In the rows, 128 means zero.
Each path below is one point turned by a fixed rotation once a step. After each direction that follows a path, write how fast that rotation turns it, in degrees a step (0 if it stays still).
Each turn is a multiple of 5 degrees from 10 to 175, or 0.
Each row of a path follows its step; steps can be skipped.
Path 1:
step 1: [120 124 129 134 123 124 129 123 127 124 116 122 126 134 125 122 145 130
 126 132 121 122 132 128 129 125 133 140 132 126 130 125 120 124 132 139
 123 135 124 124 131 124 140 125 120 132 130 130 130 132 132 131 133 129
 132 130 121 125 124 115 137 131 138 113 117 131 139 140 133 143 137]
step 6: [139 128 126 131 122 124 126 123 138 131 138 129 122 135 137 121 113 143
 122 136 132 135 132 114 132 125 129 126 130 135 123 136 117 127 129 124
 132 132 128 136 128 131 140 131 124 129 120 119 124 126 126 129 133 116
 125 122 126 128 121 140 135 130 127 112 132 118 131 128 126 129 137]
step 8: [127 126 124 129 128 132 127 130 133 135 130 124 125 122 131 129 131 122
 132 136 120 123 105 129 115 117 129 121 123 120 125 132 125 129 136 139
 129 125 128 124 122 131 119 125 123 124 120 122 139 123 122 126 116 126
 135 129 118 116 121 117 138 132 130 124 140 137 128 123 120 125 134]
step 9: [119 130 135 133 130 124 124 127 134 125 131 130 127 126 135 133 128 134
 130 137 118 122 129 122 133 139 126 124 122 119 127 130 126 124 129 127
 115 144 127 142 129 118 135 144 116 128 136 124 135 138 124 116 125 127
 122 128 126 114 129 114 133 132 127 130 124 125 131 125 122 137 128]
step 13: [127 118 133 125 126 128 130 126 119 122 123 130 121 121 132 118 121 132
 124 129 130 113 129 137 132 123 121 133 126 138 127 121 126 126 134 121
 121 116 126 128 136 134 126 119 120 130 124 128 121 133 120 124 129 117
 122 139 127 129 141 120 133 131 135 120 126 130 121 143 113 139 130]
step 15: [124 121 132 132 131 129 125 133 124 136 126 127 131 138 143 122 119 124
 122 120 132 143 122 137 135 125 121 129 115 125 130 140 126 129 128 129
 131 128 124 130 121 117 125 134 110 124 119 125 121 128 136 130 127 117
 126 134 122 130 124 145 134 125 124 123 125 127 135 121 128 121 124]
step 24: [134 122 129 135 137 129 130 125 126 131 144 123 121 133 122 125 122 130
 124 130 134 131 135 123 122 125 130 118 121 127 118 121 119 131 129 126
 118 131 125 115 122 128 133 137 108 124 125 124 120 121 132 130 127 127
 118 128 127 122 119 138 138 146 130 120 130 135 128 129 130 128 133]
step 25: [126 124 124 119 126 121 128 127 138 141 130 124 115 118 121 132 124 134
 118 128 124 133 134 133 135 126 123 130 130 131 123 135 139 126 135 129
 119 121 139 126 129 121 119 139 122 118 129 129 121 141 124 127 126 116
 115 133 131 132 131 129 133 121 132 127 141 129 121 122 128 138 137]
Speeds:
[128 128 129 129 126 128 129 129 129 129 130 128 129 129 125 129 130 126
 127 127 129 128 129 129 128 128 128 128 126 130 129 128 126 125 129 128
 131 125 126 127 127 130 128 129 125 128 131 128 124 130 129 129 129 125
 126 126 130 130 129 129 129 128 133 128 126 129 125 128 128 127 128]
35
[125 126 129 132 129 127 128 132 127 129 126 128 127 128 127 126 128 128
 129 128 128 126 124 126 128 129 129 129 128 130 129 127 128 129 127 128
 125 126 126 127 126 127 129 128 129 129 129 128 125 127 130 128 126 130
 125 129 129 126 129 132 127 128 128 128 124 127 130 128 127 128 127]
130
[129 125 129 126 131 128 129 128 126 132 129 128 131 130 131 128 127 129
 130 128 128 126 125 128 129 126 130 129 130 127 127 127 125 128 127 129
 129 127 127 128 127 128 130 128 127 130 127 128 127 128 127 128 130 126
 129 128 128 128 128 128 127 130 128 124 130 130 130 129 128 126 129]
160
[129 127 125 128 127 128 128 130 130 127 129 126 129 129 125 128 127 128
 131 133 126 127 129 127 125 128 130 128 126 129 128 128 126 128 127 127
 129 127 128 129 128 126 128 127 130 127 127 125 127 123 128 130 128 129
 128 129 129 132 126 127 128 128 129 129 130 128 128 127 128 127 130]
175
[130 127 130 126 129 126 128 127 131 128 129 129 128 128 127 125 128 128
 126 126 124 132 128 127 127 126 131 129 128 128 130 130 130 129 127 128
 126 128 125 124 128 127 129 128 127 128 126 126 127 128 127 132 130 128
 129 128 128 126 130 127 126 127 128 128 129 127 127 128 129 127 128]
80
Path 2:
step 0: [126 130 132 126 112 129 136 132 130 126 130 131 138 123 125 131 124 120
 140 138 142 132 137 117 131 119 129 123 130 117 124 126 137 120 119 132
 133 137 131 134 118 125 127 133 139 139 126 130 123 137 128 111 124 131
 128 132 132 126 133 134 128 133 121 140 124 126 132 136 134 125 128]
step 4: [116 130 128 124 126 132 121 138 125 127 126 133 124 131 120 119 134 127
 126 115 142 119 127 148 127 122 129 128 136 129 129 135 123 136 132 134
 131 131 135 135 125 123 125 126 141 129 133 136 125 120 138 117 124 128
 122 133 138 128 132 127 120 123 131 133 116 130 130 132 116 125 140]
step 7: [128 131 115 130 124 129 121 138 131 126 120 124 127 140 127 129 125 135
 124 137 128 117 119 133 131 117 133 140 127 134 123 131 135 130 136 130
 131 131 126 131 135 115 124 132 122 132 128 143 129 123 123 124 122 126
 125 131 147 143 137 121 125 125 129 123 128 127 121 127 115 122 134]
step 9: [127 125 135 136 121 126 115 115 132 131 120 139 130 126 123 134 125 134
 129 127 138 133 126 125 131 116 123 124 119 130 143 135 130 134 138 123
 136 134 117 131 125 120 138 135 132 129 127 127 136 128 131 125 129 139
 121 135 124 132 143 130 131 135 134 116 118 129 129 123 136 124 129]
step 15: [125 123 116 123 132 136 134 133 119 132 127 135 124 133 121 118 129 116
 140 121 129 134 124 131 128 131 125 128 121 114 128 133 123 126 130 129
 124 131 127 131 125 129 136 139 135 117 133 137 138 127 130 112 115 126
 133 128 123 132 128 118 128 123 129 133 117 128 133 123 113 128 142]
step 19: [119 117 118 133 133 136 130 139 126 128 129 121 120 131 135 133 124 118
 116 134 128 124 129 135 120 122 125 136 131 121 121 125 122 126 123 129
 127 132 128 120 123 138 127 127 121 141 128 136 130 133 131 131 129 121
 131 143 134 136 114 123 126 122 136 141 138 130 116 123 123 122 132]
step 20: [125 138 141 122 127 130 121 123 118 120 133 130 133 127 127 132 120 121
 126 122 140 136 123 133 131 133 129 129 121 128 128 137 121 132 137 134
 144 135 122 131 118 117 133 129 126 126 120 125 129 125 128 133 136 122
 122 144 117 127 130 118 130 133 143 131 121 126 121 120 130 133 132]
step 24: [133 128 118 132 124 130 116 119 133 130 119 123 119 140 131 122 124 116
 135 121 130 121 128 132 122 134 128 125 117 124 128 135 126 131 131 140
 131 124 133 121 129 143 133 136 129 134 128 129 132 135 122 130 145 132
 134 129 120 115 129 121 124 127 126 121 118 135 121 123 123 118 116]
Speeds:
[129 128 126 128 130 130 127 129 127 129 130 127 128 127 128 129 126 128
 125 127 129 127 129 129 128 129 128 126 127 127 126 126 130 130 127 127
 129 131 131 128 125 129 126 130 130 130 127 128 129 128 127 126 127 129
 128 125 127 130 130 129 128 128 131 131 129 127 128 131 124 126 130]
95
[126 130 128 127 131 128 125 129 127 128 130 129 131 126 130 128 129 128
 127 128 127 130 125 129 128 126 127 129 129 130 130 131 127 128 131 125
 127 128 128 128 127 125 126 128 131 128 131 128 130 129 128 131 127 131
 128 128 128 129 128 129 127 127 129 129 126 126 129 125 126 128 128]
135
[130 129 127 129 131 129 130 130 127 129 127 130 127 130 130 129 127 125
 127 129 128 128 128 125 128 130 128 132 128 128 126 130 125 127 129 126
 128 127 129 130 128 128 128 127 128 130 126 130 129 127 126 127 127 128
 129 128 131 126 129 125 125 128 127 129 129 129 127 128 128 128 132]
90
[127 127 126 131 128 125 132 127 129 125 129 129 125 127 127 126 128 124
 127 126 125 126 127 128 126 129 129 126 127 127 129 130 130 128 130 129
 128 126 128 128 126 130 128 126 130 127 128 128 129 128 130 129 128 127
 127 128 126 125 126 129 128 127 130 129 127 126 128 130 126 128 130]
160
